One turn moves each row of this set onto another row. After a few examples, where does it send each row asked below?
Q_117: [ -6 -13   0  -2  -1  -5  22   9  18 -11  -4  -9  -4 -25   5  -2   2  -1
  -2  -1  -9]
Q_17: [ 15  -4  -6 -13  10  -1  10  10  -8  -4 -13  -7  -3  17  -6   6   1  -8
  -9  -6  -7]
Q_377: [ -8 -11   5 -10  -4   3  -1   0  20 -16  -4   0   3 -15   4 -14 -15  -5
   4  13   3]
Q_650: [  7  -5  -2  -1  -1  12  13   0  24 -11   1   0   2 -13  -3  -5  23   2
  -8  -3  -4]
Q_382: [ -1  -8  -2   5  10  10   1  -8   2   4  12  -8  15   6   1  13 -13   8
   8 -13 -16]
Q_129: [  8 -18  21   4   5 -11   2   5  15   2  -2  -7   7   9 -11  -1 -14   9
  -9  -7 -22]
Q_157: [-10 -12   4  -5  -3   8   4   2  17 -19   1   0  -2 -13   0 -21 -16  -2
  -5   3  10]
Q_314: [  6   9  -6   0   4   4  -9  -7   4  12 -10 -12  -2 -15   2  -3  -9  -9
  13  -9 -13]
Q_45: [10 -2  0 -3 -4 11 15  2 20 -5  4 -5 11 -7  6  1 21  8 -6  4 -7]
Q_148: [ -5 -14  10   5  10  10  -4 -17  -5  10   1  -7   3 -16 -17   5 -11  -8
   0  -4  -5]
Q_856: [  2  -2  -8   5  -5  25  11  -4   6  11  -8 -17   5   3 -11   1 -18  -5
   8 -22  -3]
Q_323: [ -1 -13  10  17   0  12   8   8  -2  -6   7 -17  -6   7 -24   6 -15  -8
  -8  -9   9]
Q_462: [  2 -16   6  -4  -2  -4  18  12  19 -11   7  -7   1 -24   6  -5   1 -11
   4   0  -4]
Q_337: [ 13  -4  -3   9   5  13  -3  14  13 -13   0 -18  -3  26  -3   3 -15  -5
   3  -7  -7]
Q_610: [ -7   7  13  12  12   2   7 -11   6   2  11   1  10  10 -10  14 -13   0
  -9  -5   7]
Q_413: [ -7  -4  16   3   3  -1   9 -12  11   0  21   4   0  -6  -7  15  -1 -13
   5  -3  -7]
Q_801: [  1 -13   0 -15  -6   1   8   7 -12  -8  -2  -4 -17   5  -4  -8 -12 -12
  -6  -7  -4]
Q_616: [  5   4   4  -4  -2   7  -3  -4  23   8  -2 -27   1   1   0 -12 -28 -11
  -5 -14   1]
Q_603: [  4 -11   4  16   8   3  16  14  14  -2 -19  -8  12   1   6  -2 -14   2
 -16   0  10]
Q_961: [  6  14  15   3 -18   0  15   7   9  10  -8  -6   2   0 -24  -6  -8   0
   0 -10  -1]
Q_373: [  1  -2   1  -5   6   5  -5   1   5 -15  -4 -21 -21 -11 -23  -4  -5 -16
   0   1  -6]
Q_398: [ 10  -1  14  15  -6   9 -16   1  11   2   9 -13  -9  -2  -5  -5 -11 -20
   5   2   3]
Q_133: [  3  -3   0  14  14   5  12   9  15  -8 -15  -5  12   2  -3  -6  -6   9
 -20  -5  15]
Q_579: [  7   2   2  10  11 -11  -7   8   4 -10  12 -11  -9  -2  -3  11   5  -3
   5  -3 -16]
Q_384: [ 15  -6  -1  -4  17   7  13   8  27 -12 -12  -6  19   3  -5   4   6  -3
  -2   5   1]
Q_168: [ 11  15  14   3 -18  -7   6   9  13   8  -4   1   1   1  -8  -6  -3   1
   7  -9 -12]
Q_824: [  9   3  -3  -5   2   8  -1 -12  32   6  -7 -22  -5  -4  -8  -3   0 -10
  -4 -18 -14]
Q_122: [  1  -2  14   0  -6  12   9   4   4   0   1 -11  11 -10   1 -14 -11   1
 -15  12  19]
Q_197: [ -1 -17  22  -4   4 -11   8   1  11  -1  -1 -13   1  -4 -24  -3 -14   8
 -10  -7 -19]
Q_4: [  5  -8  -4  -4   8  14  14   2  29 -12 -17  -6  20   7 -10   4   0   3
  -2   4   3]
Q_944: [  3  10  18 -11   5  15  21  -2  17 -11  -7  -8  -9  11 -17  -4 -12  -3
  -6   5 -20]
Q_625: [ -2   5  -8 -11  16  14  12  -5 -12  -6  -3 -13  -7  -3  -4   5  -7   2
   2  -5 -18]
Q_690: [  2  15  -5   5   4  12   5   0  15  -9  10 -26   0   5 -22   9   2   4
   2 -12  -4]
Q_890: [  8   8  23  -5   3  10   9  -1  15  -8  -6  -1 -10  12  -2  -9 -18  -7
  -3  10 -20]
Q_132: [  7   1  11   0   2   8  10  12  10  -5   3 -12  17  -5   5 -13 -17  -3
  -9   8  20]
Q_891: [  9 -13   5   3   6  24   5  -2 -10   5  -6  -3  -7   7   4   0 -17 -16
   1   0 -10]

Q_132 goes to Q_157
Q_603 goes to Q_122
Where do these go?
Q_856 goes to Q_891
Q_398 goes to Q_373
Q_168 goes to Q_944
Q_413 goes to Q_824

One turn moves each row of this set onto another row. After a few examples, where does it send each row asked below?
Q_418: [ 20  -7  13  -9 -20 -22   3 -11  13  10 -15   0]
Q_524: [  6 -14  10 -16  -1 -25  13 -18  -9  -8 -14  -2]
Q_375: [ -2   4   9 -18  -2 -32  15 -16   1   7 -15  -8]
Q_86: [ -1  13   0  -9 -15 -32  10 -14  11   5 -16   1]
Q_220: [  1   3   4  -1  -8 -11  14 -17  16  17  -2  15]
Q_309: [ 20  -8  -2  -6  10  -4   7   2   4 -10  -7   6]
Q_478: [  1  -2  -7 -16   9  -8   3 -19  11  21  -1   2]
Q_888: [ -2   9 -16  -5   8  -9   3 -17  21  -9  -5  -9]
Q_201: [-12  -2  -5  -4  -1 -15  -1 -18 -10   1 -12 -15]
Q_956: [ 20 -13   8 -18  11 -13  14  -5  14  -5  -6   1]
Q_164: [  8  -9   5   0   7 -19  11  -3 -10  -7 -15   4]
Q_460: [  0  10 -13  -8   5 -14   7 -15  11 -12  -9  11]
Q_229: [ -8  13  -2  -3 -17 -21  -2 -18  -3  -2  -5  -2]
Q_697: [  3   3  -2  -1  14 -18   1 -14  -4   7 -24   4]
Q_490: [  8  -8  -5  13 -10   3  -1  -9  11  -5 -12 -12]
Q_37: [  7  -3   4  -1   1 -10   1  -7  37   2  -7  -2]
Q_921: [  7  -4   5  -7 -10  -8   5  -6  29  18  -7 -13]
Q_245: [ -1  -9   6  -6   4  -2   6 -15  15 -10 -23 -19]
Q_327: [ 12 -20   9 -15 -18  -9   3 -10   9 -10 -19  -2]
Q_537: [ -2  -4   0 -14 -14 -18  10 -22   8   0  11  -7]
Q_620: [  7  -1   4  -3 -25 -12   4  -5  15  16 -17 -11]
Q_196: [  4   3  -6  -5   3 -10   1  -6  23   4 -10  19]
Q_503: [ 14 -11   5   2 -11   1   5   1  -4   2  -9 -15]
Q_351: [  1   2  13  -2  22 -15   8  -6   5   6 -10  -9]
Q_879: [ 11 -17   2 -15  -9 -26   0 -11  20  -5  -8 -18]
Q_414: [  6   4   8  10   5  -5  -2  -5  18 -15 -12  -9]
Q_65: [  1  -9  -2  -6  -5  -4   3 -10 -11   1  -2 -24]
Q_613: [  2  -7  -8  -1 -20 -23  -4  -9   3   4   5  -8]
Q_5: [ -2  -2 -13   3  -4  -2  -8 -15  14   1   3 -13]
Q_763: [ 15 -11  21 -13  -1 -18  12 -10  16  12 -11   5]

Q_220 goes to Q_327
Q_164 goes to Q_229
Where do these go?
Q_956 goes to Q_375
Q_351 goes to Q_537
Q_86 goes to Q_503
Q_524 goes to Q_201

One turn moves each row of this set onto another row. After a few examples, where does it send each row asked below?
Q_445: [ 12   5 -17   8   3  -5   5   9   4  15   1  -4   8   3  14]
Q_551: [  5   9   3  12   2   5   8  -1   9   7   3  -8   7 -23   1]
Q_733: [  7  12   0  -5   9 -12   6  -8  -7   7   4  17 -10  10   4]
Q_664: [-1 10  6 -2  8 16  8 -7 -8  3 19 -5 -1 12 -9]
Q_85: [-16  -5  -2  -8   0  19   3   4  -4 -11 -12   9   7   5   1]
Q_777: [ -8  -9  -2  -9  -9  17   7  13  -7  -4 -13  10   2   2  -4]
Q_668: [ -4  -4  -9  -8  -1  -1   4  14  -2  11 -10  13   1  10 -12]
Q_44: [-10   8  15  -3   9  20  10  -8   0   6  11  -1  -1   6  -7]
Q_110: [  3  -7  -3 -11   1 -10   6  12   6   1  -7  -1 -11  14  12]
Q_940: [  0   5  -7  19   3  -7 -19  -3   8   8   9   4   6   2  -1]
Q_434: [  0 -15  -3   7  -4 -12  -7   2  16   5   4  -1 -18  -5   2]
Q_786: [ -1  16   7  -6   5   5   1 -12 -15  -6   7  16  -3   1  15]
Q_589: [ -7 -18  -9   8  -3   3 -11  11  10   3  -5  10  -1   7  10]
Q_249: [ -1   1 -16  -2  -5 -10   8   3  -7  22  -1   8  -9 -11  -1]
Q_223: [ -1   0  -7   6  -1  -9 -18 -14   0  -4   6  11  -8   9  15]
Q_409: [  5   3   2   1 -12   4 -14  -3   2  -9  -2   3  23  -6   8]
Q_242: [-6  7 -4 17 10 -1 -2 -3  9 23  0  6 -8 -3  4]
Q_816: [ -8  -4  -2   7  10   7  -2 -10   5   2   5   9 -15  22   3]
Q_750: [ -4  -8   4  -7  -5   0  -5   8   7 -18   4  -7  -3 -13  13]
Q_88: [  0  -6   6  -8   0  -2  -4   6   8 -20   0  -6  -2 -10  17]
Q_52: [  8  11   1  12  -1   5   6   7   6  14   0  -9  11 -15  10]
Q_138: [-9  7 11 -2 11 21 11 -7 -1  9 13 -1  1  4 -9]
Q_780: [  3   4   6 -10 -13  -2  -5  -4   0  -3  14 -20  -6  -2 -11]
Q_496: [ -5   8   8  -8  -3  13  -1 -16  -9  -9   2  14   0   3  19]
Q_930: [ -8  -7  -2   4  -4  -1  -9  -8   9  12   6   0 -16   9 -18]
Q_135: [ -8   4  -2  -3 -12  10  13   0  -9  19  -7   3  -7 -18   0]
Q_657: [-16  10   1  -2  -7  15  10  -7  -6  13  -9   4  -6 -16  -8]
Q_16: [  5  -4  -8 -13 -15 -13  -6  -2  -1   8  12  -7  -8   9  -1]
Q_819: [  6   5   3  10   3   5   8   0  12   7   5 -12   8 -20   1]
Q_838: [  8  -2  -7  -1   8  -2   5   0  -2  10  21   3   1  16 -11]
Q_263: [  4  -9   7  -9  -6  -2   4  11   5 -18  -3  -6  -8  -4   9]
Q_273: [  6   4   1   5 -11   5 -13  -5   2 -11   3   3  21  -9  10]
Q_43: [  6  15   2   2  -8  -1 -14   0  -6  -3  -1   6  20  -4   9]
Q_338: [ -4   4   7  -6 -12  -1  -8  -4   4   3  14 -18   1 -13 -12]
Q_931: [-17  -5  -2  -7  -5  21   3   8  -4  -9 -12   6   4   2   5]
Q_470: [  8  13 -10  -1  -7  -9 -10  -4  -6   8  -7   8  11  14   5]
Q_811: [-13   7  -1  -5  -7  13  10 -12  -8  14  -5   3  -8 -17  -7]
Q_908: [ -8   6  10 -11   0   9   2 -14  -9  -6   0  17  -2  -1  18]
Q_599: [-17  -2  -9   7  -6   3  -9  -2   1  18 -10  16  -8   2   6]
Q_365: [ -4   3  11  -6  -9   0  -7  -3   6   1  16 -14  -1 -12 -14]

Q_777 goes to Q_263
Q_110 goes to Q_16
Where do these go?
Q_138 goes to Q_908
Q_365 goes to Q_44
Q_242 goes to Q_599

One turn moves each row of this set onto another row. After a few examples, where does it send each row asked below?
Q_531: [ 17 -18  -3   0  16   5 -14   2   8  12  -7  -9]
Q_723: [-12   0  -5 -13   7   9   9  13  -5  -7  -1  -3]
Q_60: [-11   3 -13   4  19   1 -17  11  -4  -1  10  -6]
Q_530: [-14   0 -12   8  19   4 -15   7  -4   0   4  -7]
Q_968: [ 17 -10  -8 -20   9  -8  -4   3   5  13  19  14]
Q_280: [ 15 -24 -16  -3   6  10   1  -2  12  12   5   6]
Q_761: [  1  -4   2   6 -18  -6 -12   0   6  -2  14   3]
Q_248: [ 13 -16   2  -5  20   7  -9   1   6  15  -7 -10]
Q_674: [ 14 -18   1   2 -10   8  -3  -4   6   7  21   8]
Q_396: [ -5   3 -16  -1  22  -6 -18  10  -5  -2  12  -5]
Q_538: [  4 -15   1  -8  19  -8 -16 -13  -1  18   7   3]
Q_513: [ 17  -9 -12 -20   5  -2  -1  12   6 -12   7  -2]
Q_718: [  0   2 -14  -1   9 -12   4 -17  -6   9   8   2]
Q_252: [12 -4 -8 10 -7 13  2 -3  2 -9 10 -8]
Q_861: [ 14 -11  -8   8  -4  14  -3   1   6 -12  13  -8]
Q_594: [ -9   8  -9   4   4   4 -16  -7  -5   2  23   8]
Q_41: [ -4   5 -17   0  -1 -15 -21   6   1   3   0  -1]
Q_557: [ -3 -10  -2   3 -19   4  -5  -4   4  -4  -5  -6]
Q_568: [  3   0 -19 -11   3 -10   8 -14  -2   4   8  -5]
Q_866: [ -7  -5   1 -15  -1  16   5  -8  -3  -1  16  10]
Q_72: [ 11   5 -12  -7   9  -5   6  -1  -3   5 -13  -7]
Q_183: [  6 -14  13  -8  -3  -7 -15  -8   7  11  -2   1]
Q_289: [  9 -14  -8   7  -3  16 -10   7   8 -13  13  -7]
Q_22: [-10 -13 -19  -6  27   0 -10 -10  -1   8   5   0]
Q_49: [ 10 -20   4 -12  17  11  -4   4   3  14  -4  -5]
Q_741: [  8  -8 -17 -25   6  -3   1   8   4  11  20   6]
Q_642: [ -4   0  -6 -23   1  17   7  -9  -4   7   9   3]
Q_577: [ -2  -4 -25   0   2  19  -9  -5   2 -10  17   7]
Q_844: [  2 -17   3 -19   2   0 -21   8   6   8  -6   0]
Q_960: [-10   3   3  -4   3 -11 -25   3  -2   9   7   6]

Q_49 goes to Q_396
Q_530 goes to Q_289
Where do these go?
Q_72 goes to Q_723
Q_968 goes to Q_718
Q_248 goes to Q_60
Q_960 goes to Q_761
Q_642 goes to Q_741
Q_674 goes to Q_538
Q_22 goes to Q_577
Q_844 goes to Q_41

One turn moves each row of this set onto another row. After a few examples, where does it send each row asked below?
Q_913: [ 14   4   0  -2  -5 -19  13   8  10  -7  -2  -4   0   0   1 -11   1 -21
 -18 -12]
Q_924: [ 17  -2 -19   0  -8   9   4   1  -1  12   0  -6  -1  15 -12   1   2  -8
   4   7]
Q_78: [ 17  -4   2   7  -9 -11  13  14   0  -5   9  -8   0  -1  -7  -7  13 -29
 -10  -2]
Q_678: [ -1   6   6 -11  -8 -20   5 -11   9   1 -13  -3 -15  -5  -5   0   2 -21
  -9 -17]
Q_867: [  6   0  11   9 -15  -1  -1 -10  -7  -6  -1 -24  -3 -15   3 -13  20  -9
 -17  -3]
Q_46: [  3   6   5 -14  -5 -15   8 -12  10   6 -13  -1 -18  -3 -11  -1  -1 -20
 -11 -12]
Q_517: [ 12   7  -2 -13  -1   9   0   6  12  -1  -9   8  -4   8 -17  -8 -12 -20
  -4 -16]
Q_918: [  5  -1 -13  -4 -13  12  -3 -16  -3  16  -9 -12 -10   8 -12   3   6  -2
   4   4]
Q_850: [ 15  -3   4   8  -6  23  -9  11  -1 -11   4  -6  10  -2  -5 -21   6  -7
  -6  -1]
Q_231: [ 15   4  13  18  13   0  -1  -7   0 -19  -9 -15  -7  -7 -13   7  18 -17
   9   3]
Q_283: [  6   3   7   7 -12  -5   1 -10  -2 -13  -3 -21  -2 -16   7 -14   8  -7
 -25  -6]
Q_784: [ 14   2  14  17  14   9  -5  -5   1 -20  -9 -11  -5  -6 -15   4  15 -15
  13   3]
Q_887: [ 15   4  14  19  14   0  -1  -5   1 -19  -9 -15  -5  -8 -12   6  19 -16
  10   3]
Q_778: [ 19   2 -18   7 -11   6   9   0  -5   8   1 -19   4  11  -2  -2   7  -8
  -7   4]
Q_95: [ 16  10   1  -3  -3  17  -4   3   8 -10  -7  -5   8   2   0 -23  -7  -2
 -19 -11]
Q_316: [ -3   7   9 -10  -6  16 -16 -12   9  -5 -18   1  -8  -6  -8 -14  -5  -1
  -5 -16]
Q_468: [ 13   6   2  -1  -3  15  -8   5   8 -12  -6   1  10  -1   0 -22  -6  -2
 -13 -11]
Q_317: [  7   9   8  -6  -6  -7   2 -17   4  -3 -11 -14  -6 -10   5 -18   3  -3
 -27 -10]
Q_698: [ 19   5  -2  -4  -1 -13  13   6  10  -5  -1  -2   0   3  -1 -15  -1 -17
 -21  -8]
Q_593: [ 16  -1   2   5  -5  20  -7  11   5 -17   3   0   9  -2  -4 -20  -5  -5
 -12  -3]
Q_236: [  6  -3   4  -5  -5  16  -6  11   3   0  -2   8  -5   4 -24  -2   2 -26
  11  -6]
Q_769: [  7   3 -13   1 -16   7   0 -19  -8  11  -8 -25  -5   5  -1   2  10  -1
  -7   3]
Q_725: [ 16   3  13  17  14   9  -6  -6   1 -20  -9 -12  -3  -5 -14   5  15 -14
  13   4]
Q_553: [ 16   4  12  18  14   9  -6  -5   1 -19  -9 -12  -4  -5 -14   5  15 -13
  12   3]
Q_905: [ -3  -2  11  -5 -13 -12   4  -9  -2   4  -6 -10 -20  -9 -15   5  15 -28
  -1  -7]
Q_935: [  3   7   9  14   5  10 -11 -18  -9  -7 -15 -12  -1   1  11  13   6   2
   1   5]
Q_608: [ 14   3  12  19  14   1  -1  -8  -1 -18  -8 -16  -7  -8 -13   6  18 -16
   8   2]
Q_475: [ -2  11   8 -15  -6  15 -13 -16   7   0 -20  -4 -12  -4  -9 -11  -7  -5
 -10 -15]
Q_911: [ -5   2   8  -7 -13 -12   4 -14   3  -2  -9  -7 -22 -12 -12   6   5 -25
  -7 -10]
Q_583: [  6   3   1 -12  -1   9  -4   8  12  -3  -9  13  -4   6 -13  -8 -11 -17
   1 -15]
Q_172: [ 11   5   4  19   8   3  -5  -8  -7 -10  -7  -9   5   3  17   5   6   2
  -6  10]
Q_485: [ 17   5  -1  18  10   5   0   6  -6 -11  -3  -2   8  11  11  10   2  -7
  -1   7]
Q_493: [ -5   5  10  -5 -11  23 -16 -15   1  -9 -11  -5 -10 -13 -10 -10  -2  -2
  -5  -7]
Q_13: [  4   4   3   6   9   1  -5  -6  -4  -1 -14   6  -8  11  -2  24   0 -16
  12   2]
Q_573: [ 10   2 -17  -2 -14   1   7  -7  -4  14  -5 -12 -10  13 -12  10   6 -14
   3   1]
Q_835: [  5  -2   1  -9  -6  13  -4   6   8  -5  -4  12  -9   2 -21  -2 -10 -24
   6  -7]
Q_652: [ 13   3   0  11  10  -4   4   3  -4  -6  -5   5   1  12   2  17   3 -14
   7   8]
Q_465: [ -1   3   7   6   6  -1  -6 -19  -6  -3 -16  -2 -11   2   4  20   6  -7
   7   7]
Q_410: [ 15  -1 -16   4 -12  14  -2 -10  -5   8  -3 -18   2   6  -3  -8   5   5
  -5   8]
Q_318: [ 14  -1   0   3  -6 -15  14  13   3 -11   6  -3   0  -3  -6  -4   4 -28
 -15  -6]
Q_100: [  4   9   7  -1  -9 -12   3 -13   5  -8 -10 -15  -4 -11  11 -16   6  -6
 -23 -14]
Q_9: [ -4   0  12  -4 -12  25 -19 -13  -2  -1 -12  -9 -10 -10 -13  -8   9  -6
   2  -6]

Q_316 goes to Q_678
Q_593 goes to Q_283
Q_887 goes to Q_553
Where do these go?
Q_9 goes to Q_905
Q_172 goes to Q_935
Q_475 goes to Q_46
Q_573 goes to Q_924

